(in the rows, 128 means zero)
D: rows in 3 groups, each row roughly a mix of its group's directions:
D (118 x 11):
[[109 110 132 127 117 162 143 143 127 103  72]
 [151 152 135 134 140 116 123 123 136 155 191]
 [148 108 130 130 124 103  70 109 148 152 138]
 [102  95 143 107 119 125 135 133 114 123  69]
 [158 163  99 131  75 121 125 134 129 137 143]
 [116  92 132 121 186 111 106 128 125 121 150]
 [164 138 101 136  95 129 136 137 150 155 168]
 [110 100 133 110 112 117 140 137 113 119  66]
 [143 160 138 121  96 172 139 121 165 115 141]
 [147 131 126 129  93 101  91 115 161 160 145]
 [103 106 146 108 114 114 132 123 110 109  71]
 [121 154 125 162  78 148 137 137 158 129 108]
 [134 157  94 140  98  88 145 147 112 122 101]
 [106  91 140 115 129 124 106 149  76 106 125]
 [142 175 122 128  75 138 126 111 134 110 114]
 [ 98  99 145  89 109 100 123 115 121 140  93]
 [124 103 137  87 166 110 117 114  89 123 142]
 [149 142 119 131  94 152 150 120 177 147 151]
 [ 96 113 144 130 135 140 166 125 141 153  80]
 [145 117 110 131 104 138  93 126 169 162 155]
 [150 145 126 118  91 164 114 153 118 104 162]
 [145  94 131  89 169 121 123 123  93 127 144]
 [116 139 158 120 124 173 156 137 137 114  85]
 [ 98 103 138  99 100 145 102 139  98  96 125]
 [144 140 103 113  77 113  96 120 128 115 158]
 [135 117 133 132 154 153 119 145  97  70 121]
 [154 155 116 143 156 140 120 121 142 140 183]
 [116 104 139 135 111 142 137 148 118 107  66]
 [145 169 123 166 156 152 158 138 122 109 139]
 [149 119 121 108 102 106 109 128 102 155 177]
 [144 182 126 147 147 142 172 135 131 126 142]
 [158 159 107 152 112  86 124 128 126 123 164]
 [115 133 146 148 181 144 127 106 117  99  98]
 [156 163 117 146 149 144 132 131 141 135 182]
 [125  95 163 133 186 128 134 144 116 126 141]
 [113 167 108 170 125 112 144 137 153 112  99]
 [112  95 132 124 114 117 128 137 114 120  63]
 [106 152 139 130  94 129 133 106 168 170 132]
 [102 139 140 114 143 153 176 135 102  97 112]
 [124  90 136 113 100 149  75 122 149 124 133]
 [155 134  91 124  84 111 152 147 105 134 109]
 [149 150 116 132 143 103 126 124 123 139 192]
 [153 155 113 146 142 140 124 129 141 137 189]
 [140 101 142  83 101 145 123 123 127 166 155]
 [123 105 118 117  76 112  86 119 151 138 130]
 [155 131 113 138 131 104  90 115 148 156 171]
 [162 104 127  90 116 114 142 124  99 169 124]
 [126 144 127 146 157 117 166 121 151 166  94]
 [115 143 143 122 153 143 179 140 101 105 100]
 [142 109 134  85 103 113 115 125  92 155 155]
 [139 179 140 144 132 157 161 135 136 120 159]
 [122 113 143 123 154 146 111 103 156 151 179]
 [149 131 109 123 130 124 110 130 133 134 199]
 [ 99 151 115 166 132 124 137 137 149  94  89]
 [122 133 126 148 156 134 169 115 161 163  99]
 [169 151 110 132  90 134 134 138 148 144 167]
 [129  93 148  79 104 131 116 123 100 153 135]
 [156 156 117 143 134 116 118 123 132 131 191]
 [ 85  99 133  91 141 140 153 127 112 127  96]
 [127 107 147 123 151 162 114 104 152 144 174]
 [136  76 147 103 142 145 116 138  92 109 118]
 [130 120 148 154 181 131 164 134 134 153 111]
 [122 121 129  96  73 139 102 138 117 104 150]
 [138 157 120 141 131 102 148 115 163 179 131]
 [114  90 137  78 124 147 117 115  95 116 138]
 [136 126 111 107  91 127  87 130 115 101 166]
 [110 130 139 130 148  89 123 133  83 127  85]
 [132  90 142  77 117 133 118 121 113 158 154]
 [130 102 124  87 163 103 121 118  88 127 143]
 [121 166 129 169  94 145 136 134 165 127 113]
 [130 100 148 127 154 137 119  97 149 168 163]
 [138 109 118 109 174  98 124 129  84 110 129]
 [102 104 153 140 137 159 163 134 118 138  86]
 [110 117 137 141 123 122 171 131 125 166  81]
 [159 170 104 150 117 108 143 149 102 107 112]
 [124 168 127 142 127 107 141 104 163 171 139]
 [138 144 137 150 159 181 139 131 155 150 115]
 [105  90 139 114 111 121 122 133 114 116  71]
 [149 151 121 146 148 145 115 121 148 145 186]
 [102 106 143 117  97 122 125 127 120 106  71]
 [108 143 139 127 152  97 116 121  92 110  82]
 [174 140 112 140 129 123 127 149 134 144 182]
 [166 143 103 134  97 132 135 137 152 150 170]
 [ 98  85 145 127 181 123 128 133 112 127 117]
 [ 96 118 165 152 170 127 101 112 149 122 133]
 [110  99 136 109 125 144 116 145  95  82 101]
 [162 153 122 126 152 118 133 131 133 152 184]
 [134 151 100 138  84 100 145 148 108 123  96]
 [121 138 118 160 163 144 149 131 153  97  90]
 [ 89 113 149 126 150 117 135 109 116 123  75]
 [131 145 114 145 139  98 139 101 157 175 151]
 [124 145 114 154 152 151 156 135 156  99  90]
 [129 117 154 128 169 151 124  97 157 154 155]
 [110 102 131 110 120 110 136 130 111 117  65]
 [106 120 166 133 121 184 138 139 133 113 105]
 [165 169  93 138  95 118 131 133 137 146 145]
 [133 120 102 151 125 111 158 150 110 179 110]
 [151 154  97 137 100  99 142 152  96 114 109]
 [105 100 162  99 148 162 138 132 119 124  95]
 [135 132 122 109  80 154 146 144 165 148 150]
 [166 168  99 134  99 132 126 129 149 135 158]
 [103  97 127 126 130 122 111 145  70 115 107]
 [ 81 104 143 110 112 136 119 110 119 105  88]
 [124 137 128 100 118 126  83 105 142  85 153]
 [158 175 111 126  78 131 126 126 142 126 139]
 [162 137  91 152 116  87 112 134 133 142 156]
 [ 97 108 163  98 135 169 125 120 124 107 106]
 [144  98 132 103 172 117 116 126  85 113 140]
 [118  91 162 124 149 162 103 111 145 137 155]
 [143 165  96 136 114  83 143 144 103 124 115]
 [145 104 134 103 179 122 119 122  89 114 144]
 [125 151  93 124 109  95 142 149  99 101 100]
 [110 107 163 131 157 160  98 118 147 119 159]
 [124 140 115 134 120 103 133 149  88  91  86]
 [149 160 118 134 121 104 134 128 127 133 191]
 [141 158 115 140 155 117 154 118 144 155  81]
 [155 174 118 129  95 139 120 105 159 111 144]
 [142 107 144 135 188 104 122 141 122 133 159]]

which group is each row in? (one row of each group first):
[124 115 130 150 174 137 165 148 129 164 111]	<116>
[143 142 119 125 147 120 134 105 157 171 173]	<27>
[116 114 120 125 119 123 134 127 136 134  53]	<105>

[103 105 143  99 105 110 138 127 112 118  76]	<105>
[123 125 110 127 123 123 107 136  80  77 149]	<27>
[150  99 123  94 167 106 134 123  88 134 127]	<27>
[128 140 145 160 162 143 138 126  89 108  90]	<116>
[159 156 110 123 117 129 120 119 173 133 171]	<116>
[132  90 123 102 116 115  80 118 140 146 157]	<105>
[110  89 161 121 167 138 112 133 107 100 138]	<116>
[108 139 118 166 155 126 134 146 152  91  94]	<27>
[113 159 107 180 142 117 125 136 156 100 130]	<27>
[114 148 100 129  92  88 142 143 112 123  92]	<27>
[104 119 160 134 158 141 164 119 146 140  87]	<116>
